128 stands for zero in the data rows.
Here are some points:
[123 173 111 159  79 103  97 109 198  91 131 150  94 132 137 161 136 109
 104 142 153 132 145 113 107  93 136 121 154 139  72]
[140 130  72 132 157 134 127 150 150 123 127 114 141 108 140 126 175  93
  91 108  70 135 124 185 123 159 119 181 101 152 122]
[ 92 153 104 142 158 123 171  90 144 110 127  77 168 149 177 217 161  90
 128 142 123 103 123 134 111 118 197 125 123 130 100]
[183 141 135 165 141  68 122 110 190  81 157 180  98  98 137 216 121  84
  81 147 100 108 169  88 116 105 120  90 159  88  10]
[169  73  77 107 133 158 129 139  76 217 165 149 172 144 152 100 170 160
 143 106 126  72 121 148 108 144 161 152  66 146 107]
[189 117 109 138 133  90 152 133 104 112 158 177 172 112  63  98  71 150
 142 138  56 126 175 139 121 134 122 147 119 202  99]
[ 82 142  44 116 186 111  18 131 185  88 102  58  25 174  48  94 120 102
  57  21  99 238   0 134 214 120   0 180 161  92 255]
[ 88 215 112  89  81 111  98  79 184  84 107  92 167 105 134 216  99 158
 144 110 126 199 117 115 118  86 146 148 151  97 171]
[142 147  94  91 151 147 144 134 134 162 133 134 184 114 135 117 170 112
 139 112 116  86 166 168 125 156 173 150  95 122 123]
[141 191  94 105 149  96 117  99 177 107 124  99 167  99 105 190 105 176
 142 132  95 153 100 136  91  86 144 142 133  81 178]
[140 121 104 120 136 143 111 117 138 106 130 107 158 152 134 161  93 170
 129 115 112 149 120  95 128  74 115 138 154  87 151]
[198  93 105 114 134 122  82 117 109 167 168 165  98 189 118 103 153 108
 159 112 124  79 121 122 130 120 132 155 123 160  66]
[140 200 115 121  58 117 111  77 212 104 187 133 180 156 114 132 137 141
 101 122 138 129 160  97 136  95 142 143 127 111  54]
[179 162 105 125 119 110 115 116 170 141 176 180 150 123 114 121  91 163
 145 131 110  91 165  98  99  84 182 128 147 158  76]
[ 98 157 181 170 216 132 141 162 121  80  92   7  65 118 215 197 175   1
  81 176 118 136 106 140 139 194  99 126 121  74 169]
[ 19 105 175 123  78 104 126 163 162  99  65 137  73  70  88  56 117 166
 126 179 115 176  73 134  92  82  91 130 163 115 210]
[183 119 150 101 163 120 159 134  84 207 155 179 150 124 124 149 124 150
 153 122 117  86 125 140 118 140 173  91 124 143  87]
[ 70 106 110 141  60 158 167  40 105 168 157 199 157 133  66  81 100 187
 148 105 156 132 127  96 158 162 167 109 150 180 145]
[190 142  98 124 119 123 128 117 120 138 144 177 201 132 106  84 135 149
 138 121 112 107 165 140 128 128 142 173 111 134  94]
[ 94 181 134 135  99 120  82 153 231  58 131 110  81  70  95  43 135 101
  86 149 109 155 164 105 147 166 102 151 126 126 180]
[213 127  93 150 138  80 143 150  96  99 145 187 164 118  58  99  61 133
 154 140  48 128 162 147 120 130 118 156 111 217 107]
[225 132 101 125 160 134 143  93 128 187 222 176 192 185 108 115 169 123
 156  85 111  42 209 173 117 127 183 170 105 172  11]
[180 105 115 113  97 117 115  61 155 133 181 146 176 154  69 124 159 106
 179  77 102 135 106 170 136 126 125 197 136 171  77]
[103 115 132 113 137 124 158 159 127 168  99 128 141 139 167 160  97 139
 109 138 147 123 138 104 127  91 117 102 175 119  83]
[195 141 110 129  35 146 146  99 112 154 201 218 180 164 105 126 127 161
 154  98 136  81 176 116 123  99 215  89 116 174  40]
[139 149 154 124 117 111 125  75 139  97 128 135 140 134 117 137 117 129
 184 152 150 128 165 126 116 118 152 121 155 138 130]
[118 187 143 113 106 127  65 117 196  99 168  64  95 140 146 165 169 118
  75 111 150 137 143 120 137 118 123 117 111 104 126]
[111  61 117  80 206 184 153 177  47 157  78  72 105  98 198 169 173  92
 127 128  91  90  86 132 147 196 123 158  70  92 178]
[127 188 171 121 115 100 117  99 204  46 109  83  89  55 113 128 123  76
 111 151  99 163 174  99 152 181  94 135 165  95 159]
[224 129 108 141 141 125 151  79 127 131 228 164 185 145 140 196 137 121
 146 118 120  50 213 113 121 131 204  99 123 149   0]
[173 149 200 138 211 140 136  94  81  83 124   0 109 189 255 255 221   0
 163 154 169  65 128 124 133 166 160 119 121  61  71]
[118 170 171 132  41  96  76  44 202  52 144 120 105 109 124 143 146  96
 118 123 171 154 161  57 147 119 143 109 180 115  83]
[ 67 193 241 166 227 135 129 191 146  50  64   0  33  99 255 226 188   0
  47 197 137 168  88 123 153 213  70 108 133  16 210]
[124  92 113 105 147 104 113 127 115 154 170 114 144 159  92 137 141 163
 118 113  99 115 109 169 145 141  83 145 111 161 118]
[155 120 104 118 110 117 138 104 120 166 166 198 177 157 103 149 104 159
 114  95 111 123 155 110 143  97 134 120 159 150  47]
[154 107  51 144 182 141 159 164 124 133 111 130 166 101 153 127 182  72
  97 109  46 125 120 210 117 175 127 199  96 160 110]
[137  39  91  96 154 139  99  88 101 176 146 145 105 157  85  69 163 137
 205  81 125  83 105 172 127 137 110 157 112 139 128]
[  0 141 140 149 131 125 160 179 162  84   0  60  98  81 174 126  87 115
 144 216 149 194  78 132  78 112 120 116 153 127 255]
[132 122  98 120 141 128 107 110 137 100 136 125 142 138 113 134  81 188
 119 112 114 142 128  83 140  87 112 142 157 114 147]
[ 98  98  89 154 108 130 135 142 142 141 127 190 111 131 101 100 128 132
 122 132 124 111 130 122 118  91 143 146 133 188  98]
[  9 169 194  55 143 130 137 140 132  91  36  29  81  93 180 162  57 139
  76 126 161 174 105  22 179  95 136  80 185  68 226]
[187 121 146 174  49  87  84  63 185  68 194 198 111 120  72 104 121 110
 153 136 101 102 199  70 130 105 149 138 158 169  35]
[143 187 177 118 146 154  99 162 113  86  71  37 106 104 249 233 138  87
  99 143 197 131 168  64 144 140 135 100 112  58 139]
[119 106 129 126  92 152 140 148 110 102  84 150   0  65 110  92  99  55
 146 122  87 186  96 126 158 195  86 107 156 130 206]
16 more points follow, each with its number after it:
[ 91 164 225 149 198 169 124 195 113  53  73   0   0 101 255 255 184   0
  82 173 148 127  55 102 144 211 121  87  96   0 196] 0
[171  82  68 140 158 155 160 131  83 165 168 154 129 190 150 147  95 165
 128 128  95  92 132 108 101 104 133 100 124 142  82] 1
[163 142 123 139  64  82  82  99 215  62 159 181  90  56  11  42  75 138
 150 141  76 188 181  97 139 163  79 127 143 179 143] 2
[214 137 128 126 119  96 123  72 101 112 201 160 185 130  69 144 135 120
 157  87  87  93 132 135 156 156 157 168 107 138  84] 3
[160 148 114 130  59 146 149 100 116 153 183 190 171 166 110 126 116 160
 148 110 145 105 157 121 120 103 196  87 121 158  79] 4
[175  65 144  86 181 151 109 118  66 226 186 134 119 171 100  77 107 176
 161 106 140  91 131 116 159 130  97 116 141 140 107] 5
[171 100 104 140 100 115 156  84 114 152 170 217 156 157  77 114 146 128
 175 122  89  82 148 165 106 109 181 130 128 179  66] 6
[170  88 124 137 127 157  97 127  51 171 135 157  55 198 143 154 108 130
 165 103 170 110  74 112 137 120 101  77 125 127 129] 7
[143 101 105 112 137 125 138 114 108 128 152 139 176 134  97 133 136 155
 154 109  86 117 162 146 129 139 136 154 105 159 111] 8
[ 14  98 188 110 121 166 143 163 127 104  73  79 126  93 140 151 122 132
  99 145 132 169 112  93 162 137 128 119 148  92 220] 9
[101 174 168 138 124  94 120  77 161  35 103  64 137 127 138 184 120  89
 156 156 178 139 119  84 150 141 143  97 150  81 160] 10
[ 61 103 179  78 141 180 123 167  94  78  54  56  76 114 167 191  99 126
 127 129 151 127 112  32 185  95 130 126 166  76 199] 11
[161 145 114 128 124 141 115 101 162  96 187 124 140 147 152 181 128 153
  99  95 130 110 164  70 158  98 144 100 155  93  64] 12
[149 119 151 147 197 144 211 132  59 189 168 134 130 188 186 224 157 116
 100  88 156  84 137 173 138 154 173  39 123 137  39] 13
[172 132 167 108 142 147 106 118 123  94 151  80 123 155 173 206 123 100
 124 124 161 116 187  45 165 130 121  97 151  74  64] 14
[192 121 145 116  17 124  77  68 160 155 188 185 129 151  89 108  98 130
 194 117 148 124 126  94 126  99 136 122 157 135  69] 15
Which of these numbered points is nearest to each point below, ignoring the 2 directions in which the first points spread most? Its number follows each.
[185 100  94 128 169 141 144 132  95 155 169 139 125 169 150 164 103 143
 123 123 101  90 137 106 110 115 130 107 120 131  75] > 1
[131 113 120 126  97 136 130 120  87 168 118 172 143 195 146 185  99 157
 125 106 150 124 114  72 138  38 130 137 187 153  78] > 11
[144 134 105 103 123 165  96 129 146 125 136 115 121 146 142 135  85 161
 169 135 158 106 147  61 110  74 154 129 138 119 159] > 11
[204 123 135 112  41 122 103  66 148 167 197 204 151 147  73 103  90 158
 198 109 140 117 148 107 126 105 152 115 153 161  64] > 15
[141 140 129 133  59  80  85 111 221  58 144 168  95  54  25  37  83 147
 137 151  73 185 173 107 131 145  68 142 144 163 148] > 2
[160 180 191 152  22 120  60  68 172  46 167 111  77 123 137 115 132  99
 122 146 154 126 165  31 140 149 147 113 137 119 115] > 15
[174 139 198  51 101 109 120  95 115 134 147 126 157  92 123 116 124 133
 186 128 117 119 155  93 138 135 139 130 133 105  94] > 15
[  4 200 186  86  83 137 138 219 201  96   9  73  98  12 126  71 115 169
 121 142 172 204  92 147 173 181 115 125 129 154 255] > 9
[152  88 127 150 201 146 209 131  42 189 151 154 133 177 159 186 152 115
 124  98 127  84 130 183 129 160 165  77 113 160  61] > 13
[  0  94  93 127 120 185 142 174  99 142 104 111  88 141 108  77  88 208
  63  94 146 192  93 112 182 144  65  74 135 107 247] > 13
[163 100 109 137  81 125 148  77 108 148 172 203 158 164  89 122 153 122
 187 122 107  74 147 152 108 107 190 121 121 176  65] > 6
[138 115  98 145 155 148 145 133  82 126 103 133 150 143 155 209  75 159
 118 132 109 122 118  88 118  84 120 119 127 102 128] > 1
[215 117 132 133  78 105 147  40 145 115 244 235 174 163  34 134 101 151
 192  98 108  88 189 121 125  94 201  88 154 183   9] > 10
[169  78 117 133 141 147  78 131  44 165 123 162  11 202 129 140  84 139
 170 104 168 126  44  93 146 119  67  75 142 130 158] > 7
[160  98 161 102 173 139 107 129  97 172 153 107  93 136 125 106 117 130
 140 125 139 120 133 111 155 146  85 113 142 117 127] > 5
[203 152 116 136  95 170 138 157 120 165 160 144 193 156 191 154 157 133
 148 132 144  71 175 132  92 106 212 122  84 126  80] > 4
[125 107 117 125 175 118 153 145  84 168 143 134 154 156 100  99 122 169
 127 108 115 114 114 177 136 134  93 147 104 155 140] > 8
[ 89 181 153 111  67 124 128 114 186  86  96 110 128  71 135 141 128 119
 101 141 137 169 159 103 139 139 119 123 133  97 156] > 4
[211 176 152 114  98 125  73 158 217 100 136  83 172 109 148 134 108 136
 143 148 145 150 133  89 125  84  91 179 140  97 117] > 15
[142  22  63 174 220 155 172 129  31 245 140 183 148 205 101  49 160 114
 165  82 138  85  79 224 153 158 107 159 139 229  79] > 5
[ 90 194 197 126 143 108 131 112 201  31  84  27  68  51 141 146 138  37
  88 171  99 177 157  97 162 203  78 138 174  60 191] > 2
[163  99 107 125 122 127 138  96 118 124 183 163 192 154  92 146 136 146
 169 122  75  96 188 125 118 117 157 159 112 166  61] > 8
[ 90 158 148 143 114 121 118 167 156 121  94 101  41  88 139  96 100 111
  93 180 131 171  89  94 122 151  72 109 135  92 185] > 0
[  0 150 104 171  35 140  32 200 251  18  16 107   0  52 139  88 136  93
  47 182 125 200  67  51 103  67  81 146 148 119 255] > 0
[163 179 108 156  58  96  83 107 226  86 165 178  91 132 128 158 148  97
  83 129 138 116 182 106 112  80 143 130 163 136  13] > 12
[124  95 130 113 137 104 125 124 105 144 170 120 143 145  92 128 135 164
 111 114  99 118 120 153 148 148  96 137 119 162 113] > 8
[195 143 138 137 118 145 139 147 130 142 155 131 176 137 162 149 143 137
 142 131 139  94 158 132 103 120 172 114 100 114  90] > 4
[153 196 177 132 162 168  97 147 109  81  82  28 100 121 255 255 149  57
  89 144 213 125 202  52 154 158 139  83 107  44 114] > 14
[  0 150 104 162 117  97 129 200 215 126  17  92  37  84  57   0 128 160
  95 228  97 204   0 242  18  82  63 156 125 106 255] > 6
[ 78  99  81 146 142 150 105 163  95 174  92 133   0 182 101  73  87 125
 127 130 133 182  28 124 130 123  43 102 157 135 212] > 7
[182  93 119 146  71 114  90  84 151 113 186 195 116 129  73  72 139 121
 162 118  95  93 184 101 132 120 143 158 133 177  61] > 0
[ 66 123  91 150 103 146 112 170 138 140  91 141  14 151 110  75  77 122
 115 151 120 187  65 101 124 111  56  98 173 122 196] > 1
[111 163 148 137  42 104  81  69 205  70 144 145  99 109 118 129 143 110
 110 123 165 145 159  64 139 104 145 119 172 131  82] > 15
[183 125  92 147 118 134 111 146 177 144 195 187 108 168 123 143 146 108
 125 123 115  80 173 146 110  77 151 118 122 144  32] > 0
[198  32  95  75 184 117 158 125   0 244 127 220 138 118  19   0  96 178
 226  93  43  77 138 206 120 177 135 195 108 255 171] > 5
[137 117 135 171 126  92  74 115 157  83 137 124 120 106  73  58 136 117
 108 125 110 182 109 134 142 148  66 159 134 147 138] > 3
[ 95 182 158 141 132  92 129 103 173  64 121  94  91  80  97 135 113  86
 117 152 113 179 117 120 133 171 116 110 145 119 174] > 3
[182 125 142 158  69 103 104  80 167  89 186 183 121 132  89 120 129 109
 156 133 110  95 185  95 120 102 161 131 145 158  48] > 15
[175 149 123  85  93 143  60  89 167 122 176 124 107 114 105 178 102 110
 123  64 159 140 142  37 170 134 123 100 125 122 115] > 14
[194 124 102 116 149 113 158 127 123 139 167 187 216 141 111  99  99 186
 142 125 109  84 197 135 116 102 165 130 124 164  77] > 8
[107  93  88  94 171 135 137 164  70 155  76  94 117 107 128 108 125 173
 121  95 116 148  90 172 139 164  90 134  91 136 214] > 8
[ 92 196 172 127  55 119 104 125 206  65 121 102  85  91 116  60 153 107
 101 166 133 135 169  94 144 158 126 136 130 115 166] > 2
[148 105  38 116 135 121 141 151 113 146 127 227 190  98  71  60  72 201
 142 101  97 123 152 145 104  98 165 169 119 184 122] > 8
[117 181 141 124 113 167  83 154 181  80 136  46 112 167 184 206  99 146
  94 112 181 168 121  63 161  90 107  91 168  50 165] > 12
